In the data rows, zero lies at 7.5, halfway between 7 and 8.
Some points, each followed by its number:
ndarray[7 9 7 7 7 7 7 7 7 7 8 7 9 8 6 8 7 7 7 6 8 7 8 8] 0
ndarray[9 7 6 8 6 8 7 8 8 8 8 7 6 8 6 8 9 8 8 8 8 6 7 8] 1
ndarray[ 4  7  7 10 10 11  6  4  6  4  6  8  8  8 11 11  8 10 12  5  3 11 10 10] 2
ndarray[ 9  6  8  7  7  7  6  6  7  5  7  8  8  9  6  7  7  7  7  6 10  7 10  9] 3
ndarray[ 4  9  6  5 10 10  9  8  7  7  6  7  6  6  9  9  7  6 12  6  6  9 10  6] 4
ndarray[ 8 11  2  7  7  4  4 13 13  3  3 12  6 10  0 11  0 11  7 11  8  9  4 15] 5
ndarray[11  8  7  7  4  7  7  7  9  9  8  8  7  5  6  9  6  6  9  8 11 10  7  7] 6
ndarray[ 4 10  2  5  6  1  6 10 10  6  8 10  9  9  3 11  7  9  4  8  7  8  6 12] 7
ndarray[ 7  9  6 10  3  5  6 11  8  4  8  9  7  8  4  9  8  7  6  6  9  8  7  7] 8
ndarray[10  9  9  6  7  9  8  6  7  7  7  6  8  7  7  8  7 10  8  9  8  6  7 10] 9
ndarray[6 8 7 6 7 7 8 7 8 7 7 8 8 8 8 9 7 9 8 6 7 7 8 8] 10
ndarray[ 7 10  6  5  6  6  6  8 10  8  7 10  7  8  5  9  5  8  7  6  7  9  7  7] 11
ndarray[ 8  9  5  6  8  7 11  8 11  6  6  8  9  8  7  9  4  8  9  7  7  6 11  8] 12
ndarray[ 1  6  6 10  7  5  3 10  7  6 10  5 10 10  6  4 10  7  5  7  7  8  7  5] 13
ndarray[ 9  7 10  7  6  9  8  8  8  8  7  8  7  7  8  7  6  7  8  8  7  6  8  8] 14
ndarray[5 7 7 7 6 8 8 9 6 7 6 9 6 7 6 7 9 8 7 6 6 7 5 7] 15
ndarray[10 10  8  8  2  5  8 11 11  7  7 10  6  7  4  5  4  5  5  7 10  5  5  7] 16
ndarray[ 5 11  8  5  7 10  9  7  8  9  7  5  6  7 11  9  9  8  7  5  5  4  5  7] 17
ndarray[8 7 8 8 8 5 7 6 8 9 7 7 7 8 8 7 8 8 7 7 8 8 7 7] 18
ndarray[8 6 8 8 7 9 8 8 8 7 8 7 7 7 8 7 7 7 8 8 8 8 8 6] 19
ndarray[ 9  7  8  9  7  9  7  7  6  7  9  7  7  9  7  6  7  6  8  7  7  6  9 10] 20
ndarray[ 7  9  8  7  8  8  8  8  6  7  6  9  9  8  8 10  8  9  8 11  7  5  5  8] 21
ndarray[10  7  7  9  7  8  5  9  8  9  8 10  9 10  8  5  5  5  7  8  8  8 12  9] 22
ndarray[ 6  8  5  8  9  3  3  8  9 10  9  9 10  8  8 10  5  5  6  7 10  8  7  8] 23
ndarray[ 9  9  5  7  7  7  4  6 10  9  7 13 11  6 10  9  3  7  6  6 12 10  9  7] 24
ndarray[ 7  7  7  6  6  6  6  8  7  9  7  8  8  7  6 10  7  7  8  7  9  9  7  8] 25
ndarray[ 8  8  7  8  8 10  7  4  6  9  7  7  9  5  8 11  8 11 10  7  6  7  8 11] 26
ndarray[ 7 13  8  9  9  4  6 12  8  4  9 11  7 10  9  0  7  5  2  9 12  6  6  2] 27
ndarray[ 4  6 11  9  9  5  6  5  5  8  7  8 11  7  8  3  9  6  5  9  8  8  5  2] 28
ndarray[8 8 7 8 8 7 8 8 8 8 7 8 7 8 6 6 6 8 8 8 8 7 9 8] 29
ndarray[ 7  5  9  9  4 11  9  7  6  6  5  7  5 11  8  7  9  8  4 12  1  6  1 12] 30
ndarray[11  6 14  8  8  7  8  7  3 12  7 10 12  5  6  5 14  4  7  9 10  8  0  1] 31
ndarray[ 5  9  7  5 11  5  8  9  7  4  7  9 11  7 12  6  7  6  6  2  7 10 11  5] 32
ndarray[10  9  6  8  4  7  7  9 10  9  7  8  6  6  5 10  6  6  7  9 12  7  8 12] 33
ndarray[ 4  7  7  8  9  9  7  6  5  6  8  6 10  7  9  8  9  8  9  9  6  8  6  7] 34
ndarray[ 6  6  8  7  9  8  8  7  5  7  6  5  7  7 10  8  8  8  8  8  7  8  6  6] 35
ndarray[ 4  1  8  9  7 10  7 10  7  2  6  3 10  9 13  8 15  6  6  9  5  7  7  6] 36
ndarray[ 8  8  6  9  8  9 10 12 10  7  8  5  9  9  7  0  8  3  4  7  5  6  9  7] 37
ndarray[ 9  7  8  8 10  8  4  7  7  9  9  7 10  7 10  5  8  7  6  8  8 10  8  7] 38
ndarray[ 9  7  8  6  2  5  6  9  7  8  3 10  7  6  2  9 11 10  4 12  9  3  1 10] 39
ndarray[7 8 7 7 7 7 8 7 8 7 7 8 7 7 6 8 7 8 7 7 8 7 8 8] 40
ndarray[ 7  6  6  5  8  8 10  7  9  8  6  8  9  7  8  9  9  9  8  7  7  8  8  4] 41
ndarray[ 3  7  5  9 13  3  5  8 10  6  8  8 12  9 12  4  4  4  6  3  4 11 11  4] 42
ndarray[6 6 7 8 8 7 7 8 7 7 8 8 6 7 9 6 8 8 8 7 7 8 7 5] 43
ndarray[ 7  4  9  7 13  4  6  6  5 10 10  5 10  6 13  5 13  7  7  8  9  7  7  3] 44
ndarray[9 9 5 9 8 6 6 6 8 7 9 9 8 9 8 4 6 6 5 6 7 8 8 8] 45
ndarray[13  8  9  9  8  4  6  7  9  8  8  9  9  5  8  7  3  5  6  6  9  9  9  7] 46
ndarray[6 8 6 7 7 6 7 9 8 9 8 8 7 7 6 8 8 7 7 6 9 8 6 9] 47
ndarray[ 8  8  8  8 10  5  5  4  8  9  9  7  9  5 10 10  8  6  8  7  7 10  9  8] 48
ndarray[ 9  9  7  7  6  7  8  9  9  8  7 10  7  7  5  9  6  8  7  7  8  8  8  8] 49
ndarray[ 9  7  8  9  8  6  8  8  9  5  8  6  8  9  7  6  6  7  7  6  8  7 10  8] 50
ndarray[7 8 8 8 7 7 6 8 8 8 8 8 8 8 7 8 9 7 8 8 8 8 7 6] 51
ndarray[10  5  9  6  9  9  5  5  4  6  7  5  7  8 12  7 10  6  8  6  5 11  8  5] 52
ndarray[ 2  6  5  6  8  4  9  8  8  7  7  9  8  9  5  9  9 10  7  6  8  8  6  6] 53
ndarray[ 1  6  5 10 14  6  3  2  6  3 11  1 12 10 12  3  8  7  6  6  6 10  7  5] 54
ndarray[ 6  8  8  7  9  6  7  6  6  8  9  7 10  9 12  7  5  3  6  6  9 10 10  6] 55
ndarray[8 8 7 8 6 7 8 9 9 8 7 9 7 7 7 7 6 8 7 8 7 6 7 7] 56
ndarray[15 12  9  2 14  9  0  6 10  7 11 10 12  2 13  7  0  0  6  0  9 15 15  9] 57
ndarray[ 7  8  7  7  9  9 10  7  7  7  6  6  6  6  8 10  4 10 13  8 10  6 12 10] 58
ndarray[7 7 6 8 5 5 6 9 8 8 9 8 5 9 8 7 9 9 4 5 9 7 3 7] 59
ndarray[8 8 7 7 6 7 6 8 9 8 8 8 7 8 5 8 7 7 7 7 9 7 7 9] 60
ndarray[10  8  8 10  9  8 10  9 10  6  8  8  7  6  8  6  5  7  9  9  6  7 11  7] 61
ndarray[11  4 11  8  5 14  8  7  7  6  6  5  6  9 11  4 11  8  8  7  6  2  4 10] 62
ndarray[10  7 10  9 12  9  3  4  3 10 12  5  9  9 11  5 10  4  7  9  8  7  9  6] 63
ndarray[ 8  8  7  7  9 10 10  9  8  6  8  6  7  9  6  7  7  9  9  7  6  6 10  7] 64
ndarray[6 7 8 7 8 9 6 7 6 9 7 8 8 7 9 9 7 8 8 7 8 9 8 7] 65
ndarray[ 7  6  6  7  4  8 11  9  8  7  6 10  6  7  5  9 10  9  9  8  7  8  7  8] 66
ndarray[ 9  6  8  6  8  6  7  8 10  9  8  9  8  8  8  5  6  5  6  8  8  7 10  7] 67
ndarray[7 8 7 8 8 7 5 8 7 8 9 8 7 9 8 6 9 7 5 6 8 7 7 8] 68
ndarray[8 6 8 8 6 8 8 9 8 8 8 8 7 7 8 8 7 8 8 9 7 7 7 8] 69
ndarray[ 8  6 10  9  7  5  4 10  9  8  9  9  8  5  9  3  5  0  1  8  8 10  6  6] 70
ndarray[ 3  8  6  7 10  7 10  6  5  9  6  7  9  3  5 15  6 11 10  9 12  9  6  8] 71
ndarray[ 7  8  8  6  7  7 10  7  9  6  8  8  7  8  8  6  6  9  7  7  7  8  8  8] 72
ndarray[ 9  9 10  5  8  9 13  9  7  8  6  7  6  8  4  9  9 11 10  9  7  5  6  9] 73
ndarray[7 8 8 8 7 7 8 8 9 7 8 8 6 7 7 8 7 8 7 7 8 7 8 7] 74
ndarray[ 7  8 10  6  8 11  8  7  8  8  6  8  3  9  4  9  9 10  9  8  9  7  6 12] 75
ndarray[ 5  6  7 11 12  2  2  9  8  9 10  6  9  5 11  6 10  4  5  6  6 11  8  1] 76
ndarray[ 8  5  7  7 10 10  8  5  5  8  7  6  7  8  9 10  9  9  9  6  5  8  9  8] 77
ndarray[ 8  7  9  2  4 10 13  6  7 15  6  5  3  6  9 11  9  5 12  7  6  7  6  9] 78
ndarray[12  4  4  2  8 12 11  6  7 11  5  4  7  3  6 13  6  7 14  8  8 11 14 10] 79
ndarray[ 5  7  8  7  9  7 11  8  7  6  6  7  8  9  7  7 10 11  8  9  6  6  7  5] 80
New points follow, each followed by the number of its nearest point above by angle, seen from the average point of the numbered points.
ndarray[ 7  6  8  6  8  9 11  8  7  7  8  6  8  7  9  8  9  7  8  7  6  6 10  7] 64
ndarray[ 7 11  6  5 11  7 12  7 10  8  8  7 12  9  6  8  3  9 10  6  4  5 12 11] 12
ndarray[ 7 11  6  9  7  7  9  8 11  4  7  9  9  7  5  7  5  6  8 10  8  8  9  7] 12
ndarray[6 8 7 7 7 8 8 8 8 8 8 7 7 7 7 7 7 8 9 7 7 9 8 7] 4
ndarray[8 8 8 8 9 7 9 9 6 8 8 7 7 8 7 4 8 7 6 9 7 7 7 7] 37
ndarray[7 8 7 8 7 7 8 9 8 6 7 8 9 8 8 6 8 7 7 7 7 8 8 6] 37
ndarray[8 8 7 7 8 8 7 5 8 8 7 7 8 6 7 9 8 9 8 7 7 8 8 9] 26
ndarray[ 8  5  4  7  0  7 14  9  4  5  5 11  6  7  1 11 11 13 10  4  6  7  5  4] 66
ndarray[ 8  8  7  9  5  8  5  8  7  8  8  8  7  6  7  8  7  6  7  8  9  8  5 10] 33
ndarray[7 7 8 8 7 8 7 7 7 7 7 8 7 7 6 9 8 8 8 7 8 8 6 8] 75
ndarray[ 8  7  7  7  6  9  8  8  5  8  8  8  6  6  7 10  9  9  8  7  7  9  5  8] 66
ndarray[8 8 8 8 5 8 8 7 7 7 9 6 5 9 6 8 9 7 7 8 8 6 6 7] 1
ndarray[9 7 8 7 8 8 7 7 8 8 8 8 7 8 6 8 7 7 8 8 7 8 8 8] 75
ndarray[ 8  7  7  7  6  7  7  7  7  8  8 10  7  6  3  9 10  9  8  8  9  6  5  7] 39
ndarray[ 6  8  9  7  8  8 11  7  7  7  7  6  7  9  7  7 10 10  8  8  7  6  7  6] 80
ndarray[6 7 9 8 8 7 6 7 6 8 7 8 8 8 9 7 8 7 7 8 7 8 6 7] 28
ndarray[ 9  8 11  6  7  8 11  6  6  8  7  9  7  7  5  7  8  9  7 10  9  7  6  6] 73
ndarray[ 6  6 10  6  8  7 11  8  6  8  8  7  6  8  8  7 10  9  7  6  8  5  6  4] 80
ndarray[ 9  4  8  9  9  9  9  8  7  6  9  7  7  8 10  6 10  6 10 12  9  8  9  8] 19
ndarray[9 8 8 6 7 7 9 9 6 9 8 9 7 7 8 8 8 8 8 8 9 7 5 6] 31
ndarray[ 8  6  7  7  9  9  7  6  9 10  8  6  7  5  7 11  6  8 11  7  8  8 10  8] 79
ndarray[7 8 7 8 9 6 6 6 8 9 7 7 8 8 7 8 6 7 7 7 9 9 8 9] 23
ndarray[ 4  7  8  8 10  6  5  7  8  6  9  6 11  9  9  6  6  7  7  7  7  7  8  5] 54
ndarray[ 8  6  9  8  9  9  9  6  7  6  7  6  6  8  8  8  7  8  9  7  5  6 10 10] 77
ndarray[8 8 8 6 7 7 8 8 7 7 8 8 6 8 7 8 9 9 7 8 7 7 6 6] 73
ndarray[ 7  6  6  9  8  6  9  7  9  8  7  7  7  7  8  8  5  8  8  7 10  8 12  9] 58
ndarray[ 8  7  7  8  6  7  7  8  9 10  8  9  9  7  7  9  7  8  9  8 10  8  7  7] 6
ndarray[9 7 8 7 7 8 7 7 8 9 7 6 7 7 8 8 7 7 9 8 8 8 8 8] 79
ndarray[ 9  6  8  6 10  9  9  7  8  7  8  5  9  8  8  9  6  7  8  7  6  9 12 12] 79
ndarray[ 8  8  9  8 10  6  6  8  8  6  8  9  9  8  9  6  6  5  7  7  7  9  9  6] 42
ndarray[ 0  8 10  6  8  7 12  8  7  2  6  6  2  8  4  4 10 11  6 13  5  5  3  2] 80
ndarray[6 7 7 8 6 8 5 8 6 6 8 7 6 9 8 8 9 8 6 7 7 8 5 7] 59
ndarray[10  8  9  7  9  9  7  5  5  9  8  6  5  7  5  9  9  8 10  7  8  6  6  9] 75
ndarray[8 9 8 7 8 5 9 8 9 8 5 9 7 7 6 5 7 8 7 7 9 7 7 5] 16
ndarray[11  7  8  8  5  8 10  5  8  9  7  7  6  8  8  9  9  9  9  8  7  9  8  8] 78
ndarray[ 3  5  6  8  9  4  4  6  6  6  6  6 11 11 10  6  7  6  4  8  9 12  8 11] 54
ndarray[ 9  7 10  7  7 13  9  7  5  9  6  6  5  8 11  5  8  9  8  7  5  6  7  5] 62
ndarray[8 8 8 7 6 8 8 7 7 8 7 9 7 8 6 8 9 8 8 9 8 6 6 8] 39
ndarray[10  8 10  7  8 12  9  5  6 10  8  3  5  9  8  7  8  9  9 12  7  5 11 10] 9
